In each game, the first row plays the second. By how much does the first row win? 15 means about a draw, 30 a big win and 0 a big loss. Wins can go round in a circle. Each row has two weighted sums of its numbers, A and B, taken from their middle values. A row wins by its A times the other's B, less its B times the other's A.
{ 0.00,  1.41,  1.48,  2.15,  0.78,  2.13,  0.85,  0.61, -0.91, -0.93}
{-0.19,  0.75,  0.89,  1.56,  0.88,  1.01,  1.27,  1.58, -1.11,  0.11} 13
{ 0.16, -0.44, -0.98,  0.06,  0.39, -0.24,  1.25,  0.96, -0.21, -0.16}
{-0.99,  0.84,  1.29,  0.75,  0.43,  2.25, -1.37,  0.69, -2.05, -1.49} 19
{ 0.27, -0.29, -1.43, -1.15, -0.33, -1.41, -0.44, -0.87,  1.43,  1.74}
{-0.18, -0.64, -0.66, -1.08, -1.18, -0.63, -0.18, -0.17,  0.08,  0.31} 13
{-0.59, -1.49, -1.55, -1.11, -0.85, -0.14, -0.55, -0.39,  0.97, -0.31}
{ 0.10, -1.32, -0.59, -0.90,  0.15, -0.22,  0.57, -0.44,  0.65, -0.80} 8
{ 0.01, -0.36, -0.32, -0.21, -0.08, -0.94, -0.44,  0.31, -1.01,  0.19}
{ 0.18,  1.26, -1.29,  0.38,  1.34, -3.50, -1.14, -1.70,  0.75, -0.66} 18
{-0.96, -0.46, -0.17, -0.56, -1.05, -0.55, -1.34, -0.25,  0.60,  1.31}
{-0.50, -1.18, -1.03, -0.48, -0.88, -0.26, -0.21, -0.85,  1.46, -0.34} 12
{ 1.46,  2.61,  0.74,  0.79,  1.12,  0.56,  0.44, -0.38, -0.24, -0.49}
{-1.07, -0.69, -0.51, -0.42, -1.06, -0.26, -0.60, -0.47,  0.99,  0.49} 13
{ 0.32, -0.37,  0.35,  0.22,  1.32,  0.62,  1.06,  0.35,  0.11, -1.06}
{-2.91,  0.34, -0.08, -0.29, -2.37,  0.79, -1.35,  0.16,  1.65,  0.61} 26
{-0.46, -0.86, -0.02, -1.03, -0.43, -0.58, -0.79, -0.13,  0.16,  0.36}
{-0.43, -0.71, -0.68, -0.75, -0.57, -0.65, -0.03, -0.26,  0.38,  0.06} 15
{ 0.04, -0.40, -0.26, -0.43, -0.57, -1.14, -1.82, -0.61,  0.46,  0.85}
{ 1.03, -1.87, -0.21, -1.21,  0.41, -0.09,  0.49, -0.23,  0.60, -0.39} 13
{ 0.22,  1.58,  2.67,  1.58,  1.31,  1.07, -0.14, -0.01, -0.70, -0.62}
{ 0.68, -0.01,  0.76,  1.25,  0.64,  2.37,  1.71,  0.48, -0.45, -0.77} 15
{ 2.98,  0.09, -0.43,  0.51,  0.38, -0.52,  0.13, -2.36,  0.81,  1.11}
{-0.43, -0.50, -0.62, -0.20,  0.15, -1.09, -0.46, -0.08,  0.09,  0.62} 15
{ 0.04, -0.63, -0.56, -0.98, -0.46, -0.93, -1.32, -0.83,  1.22,  1.50}
{ 0.54,  0.19, -0.09,  0.16, -0.02, -0.45, -1.26,  0.24, -1.43,  0.85} 16
{ 0.46,  2.36,  2.52,  1.05,  0.83,  0.67, -0.48, -0.51, -1.09, -0.92}
{ 1.02, -0.20, -1.25, -1.42, -0.99, -0.66, -0.49, -0.71,  1.66,  1.05} 15
{-2.24, -0.04, -0.45, -0.41, -2.54,  0.43, -0.58, -0.15,  2.04,  0.37}
{-0.76, -0.65,  0.01, -1.31, -0.26, -0.89, -0.55,  0.38, -0.27, -0.32} 16
{ 0.98, -1.24, -0.41, -0.59,  0.74, -0.39,  0.84, -0.25,  0.57, -0.90}
{-0.36, -0.63, -0.45, -0.15, -0.01,  0.34,  1.31,  0.61, -0.15, -0.72} 13
{-0.08, -1.18, -0.93, -0.86, -0.15, -0.09,  0.26, -0.68,  1.08, -1.04}
{ 1.23,  0.03, -1.31, -0.70, -1.28, -0.34, -1.03, -1.02,  0.91,  1.01} 22
{-0.78, -1.27, -0.71, -1.29, -0.60, -0.59, -1.15, -0.81,  1.45,  0.33}
{-0.07,  0.59,  0.61,  1.51,  1.00,  1.38,  1.07,  0.90, -0.48, -0.49} 12
{ 0.51, -0.38, -0.61, -0.31, -0.28, -0.27,  0.37,  0.08, -0.21,  0.30}
{-0.30, -0.70, -0.67, -0.31, -0.21,  0.31,  1.33,  0.73, -0.30, -0.83} 16
{ 0.05,  0.25, -1.02,  0.12, -0.31, -1.05, -1.76, -0.64,  0.43,  0.66}
{ 0.08,  0.71,  1.08,  1.32,  1.16,  0.89,  0.65,  0.53, -0.59, -0.35} 13
{-2.16, -0.30, -0.48, -0.64, -1.88,  0.19, -0.37, -0.19,  2.01,  0.35}
{-0.40, -1.37, -1.26, -0.43, -0.69,  0.28,  0.68,  0.52, -0.67, -1.42} 21
{-0.77, -0.85, -0.52, -0.94, -0.98, -0.76, -0.68, -0.31,  1.21,  0.90}
{ 0.81,  0.04, -0.73, -0.13,  0.93, -0.47,  1.12,  0.48, -0.50,  0.27} 11
{ 0.65, -0.31, -1.73, -1.46, -0.82, -0.64, -0.03, -0.96,  2.04,  0.83}
{-1.00, -0.51, -0.63, -0.47, -0.99, -0.29, -0.47, -0.32,  0.64, -0.03} 17
{ 0.27,  0.03, -1.68, -1.73,  0.38, -1.62,  0.50, -0.16,  1.21,  2.25}
{ 0.31, -0.67, -0.19, -1.16, -0.44, -1.93, -0.68, -1.19,  1.10,  1.43} 24
{ 1.22,  1.90,  0.75,  1.48,  2.16,  0.67,  1.00,  0.13, -0.74,  0.03}
{ 0.38, -0.88, -0.60, -1.20, -0.30, -1.05, -0.75, -1.48,  1.81,  1.09} 16
{-0.44, -0.47,  0.45, -1.74, -0.07, -1.31, -2.14,  0.05, -0.03,  0.10}
{ 0.69, -0.96, -0.41, -0.66,  0.22, -0.58,  0.10, -0.56,  0.59, -0.45} 14
{-1.13, -0.43, -0.58, -0.93, -1.88,  0.08,  0.08,  0.54,  0.66,  0.13}
{-0.24, -0.75, -0.57, -0.57, -0.57, -0.67, -0.25, -0.77,  1.51,  0.54} 15
{-1.73, -0.51, -0.59, -0.95, -1.75,  0.12,  0.02,  0.57,  0.64,  0.05}
{-0.14, -0.68, -0.34, -0.70, -0.45, -0.95, -1.01, -0.75,  1.00,  1.23} 15
{-1.74, -1.17, -0.66, -0.80, -1.15, -0.09, -0.31,  0.10,  0.30, -0.66}
{ 0.37,  2.12,  1.96,  1.19,  0.54,  1.36,  0.04, -0.09, -1.03, -0.74} 21
{-0.64,  0.37,  0.75,  1.23,  0.68,  1.14,  0.87,  1.15, -1.04, -0.78}
{-0.63, -0.72, -0.71, -0.24, -0.09, -0.23,  0.27,  0.63, -0.36,  0.15} 15
{-0.48, -0.77, -0.79, -0.19, -0.34, -0.39,  0.05, -0.21,  0.22, -0.39}
{ 1.00, -0.11, -0.68, -0.56, -0.52, -0.74, -1.14, -0.97,  0.25,  0.73} 17
{-0.42, -1.14,  0.79, -0.38, -1.02, -0.57,  0.20,  1.78, -0.73,  1.01}
{-0.49, -0.45, -0.21, -0.62, -0.66, -0.88, -1.06, -0.55,  0.45,  1.54} 2
{-0.40, -1.04, -0.94, -0.72, -0.56, -0.08,  0.89,  0.17, -0.05, -0.97}
{ 0.77, -1.12, -0.66, -1.77, -0.10, -0.96,  0.04, -0.88,  1.47,  0.72} 14
{-0.56, -0.88, -0.75, -0.34, -0.43, -0.45, -0.10, -0.40,  0.46, -0.40}
{-0.94, -0.84, -0.69, -1.00, -1.15, -0.40, -0.55, -0.26,  1.59,  0.73} 13
{ 0.54, -0.14, -0.54, -0.46, -0.45, -1.03, -1.18, -0.49, -0.19,  0.36}
{ 0.43,  2.03,  1.46,  1.51,  0.83,  0.91, -0.17, -0.28, -0.91, -0.78} 13
{-0.02, -0.60,  0.08,  0.02,  0.07,  0.58,  0.95,  0.93, -0.64, -0.34}
{ 0.61,  0.09,  0.06,  0.19,  0.85, -0.28,  1.10,  0.14, -0.35, -0.07} 15
{-0.25, -0.51, -0.08, -0.86, -0.63, -1.99, -1.18, -0.77,  0.57,  1.70}
{-0.69, -1.16, -0.52, -0.92, -0.31,  0.00,  0.08,  0.74, -0.59, -0.85} 11
{ 0.59,  1.53,  0.79,  1.61,  1.57,  0.88,  0.40,  0.23, -0.73,  0.06}
{ 1.65, -0.34,  0.72,  1.43,  0.85,  1.13,  2.78,  0.21, -1.03, -1.23} 17
{ 0.71, -0.23,  0.27,  0.84,  0.23,  1.74,  1.31,  0.33, -0.58, -0.87}
{ 1.16,  2.09,  1.29,  1.27,  1.47,  0.75,  0.72, -0.57, -0.06, -0.80} 15
{-0.50, -0.65, -0.08, -0.13, -0.03, -0.25,  0.43,  0.65, -0.61, -0.60}
{ 0.23,  0.32, -2.61, -1.86,  0.85, -1.48,  1.07,  0.28,  0.24,  2.15} 8
{ 1.12,  1.51,  1.56,  1.66,  0.97,  1.98,  0.70, -0.26, -0.66, -0.77}
{ 0.07,  0.18,  0.62,  1.40,  0.73,  1.33,  1.15,  0.64, -0.64, -0.50} 13
{ 0.70, -0.57, -0.88, -1.18,  0.08, -1.44,  0.05, -0.46,  0.20,  0.43}
{-1.08, -0.82, -1.10, -1.01, -1.75, -0.11, -0.21, -0.17,  2.49,  0.77} 25
{-0.45, -0.56,  0.20, -0.21, -0.43, -2.41, -2.65, -0.50, -0.57,  1.04}
{ 0.06,  0.55,  0.50,  2.09,  3.25, -0.07,  1.08,  1.79, -0.23,  1.06} 26
{ 1.31,  2.30,  1.43,  0.99,  1.19,  0.63,  0.26, -0.35, -0.37, -0.11}
{-0.24, -0.64, -0.78, -0.63,  0.00, -1.48, -0.79, -0.77,  1.03,  1.12} 17
{-0.03, -0.48, -0.24, -0.56, -0.45, -1.95, -1.28, -0.84,  0.77,  1.14}
{-0.57, -0.32,  0.10,  0.64,  0.67, -0.70,  0.17,  0.73, -1.44, -0.51} 12
{-0.52, -0.62, -0.92, -0.51, -0.60, -0.50, -0.19, -0.47,  0.68, -0.05}
{-0.38, -0.91, -0.65, -0.86, -0.30, -0.30,  0.51,  0.02,  0.23, -0.45} 14
{ 0.54, -0.50, -0.31,  0.09,  0.06, -0.20,  0.37,  0.13, -0.76,  0.23}
{ 0.24, -0.46, -0.21, -0.03, -0.03, -0.33, -0.14,  0.31, -1.17,  0.33} 12
{ 1.37,  1.69,  1.40,  1.35,  1.00,  0.88, -0.12, -0.45, -0.85, -0.32}
{-2.18, -0.28, -0.66, -0.45, -1.78,  0.26, -0.33, -0.26,  1.78,  0.39} 10
{ 2.16,  0.41, -1.19, -0.57, -1.82, -0.09, -2.19, -0.89,  0.87,  1.25}
{ 0.17,  0.00, -0.05,  0.21,  0.03, -0.85, -1.13,  0.27, -1.51,  0.65} 29
{ 0.40,  1.03,  1.53,  1.88,  1.50,  1.13,  0.43,  0.12, -0.74, -0.68}
{ 1.93, -1.47,  0.16, -1.20,  1.30, -0.33,  0.55, -0.88,  1.18,  0.27} 11
{-0.40, -0.48, -0.02, -0.48, -0.67, -1.41, -2.09, -0.54,  0.43,  1.24}
{-1.68, -0.65,  0.95,  0.78,  0.31,  2.02, -0.68,  1.49, -1.56, -2.26} 13
{ 0.71,  0.51, -0.06,  0.35,  1.12, -0.58,  1.16, -0.02, -0.36, -0.16}
{ 0.33,  1.62,  1.53,  0.90,  0.78,  0.42, -0.55, -0.43, -0.94, -0.86} 8
{-0.50, -0.49, -0.97, -0.55, -0.76, -0.42, -0.12, -0.66,  1.73,  0.50}
{ 0.69,  2.07,  1.53,  1.00,  1.13,  0.69, -0.34, -0.26, -0.76, -0.42} 20
{-1.99, -0.40, -0.68, -0.70, -1.82,  0.12, -0.51, -0.13,  1.42,  0.45}
{ 0.35,  0.61,  0.78,  1.03,  0.49,  1.92,  0.42,  0.19, -0.65, -1.00} 19
{ 1.12, -2.95, -1.88, -0.38,  0.66,  0.08,  0.73, -0.79,  1.51, -2.07}
{-1.19, -0.84, -0.63, -0.77, -1.41,  0.01, -0.23,  0.28,  0.20, -0.11} 25
{ 0.17, -0.52, -0.69, -0.60, -0.56, -0.92, -1.14, -0.99,  1.06,  0.89}
{-1.09, -1.08, -0.97, -1.02, -1.44, -0.17, -0.30, -0.44,  1.74,  0.89} 14
{-0.48, -0.49, -0.71, -0.25, -0.08, -0.36,  0.25,  0.58, -0.30,  0.04}
{-0.32, -1.39, -1.04, -2.16, -0.45, -0.61, -0.83,  0.47, -0.14, -0.65} 14
{ 0.35,  1.23,  1.01,  1.72,  1.35,  0.77,  0.40,  0.56, -1.04, -0.20}
{-0.63, -0.77, -0.26, -0.48, -0.50, -1.08, -1.14, -0.67,  1.08,  1.07} 15
{ 0.99,  1.73,  1.43,  1.52,  1.92,  0.89,  0.78, -0.20, -0.48, -0.73}
{-0.31, -0.27, -0.03,  0.55,  0.20,  0.59,  1.22,  1.44, -0.43, -0.44} 14
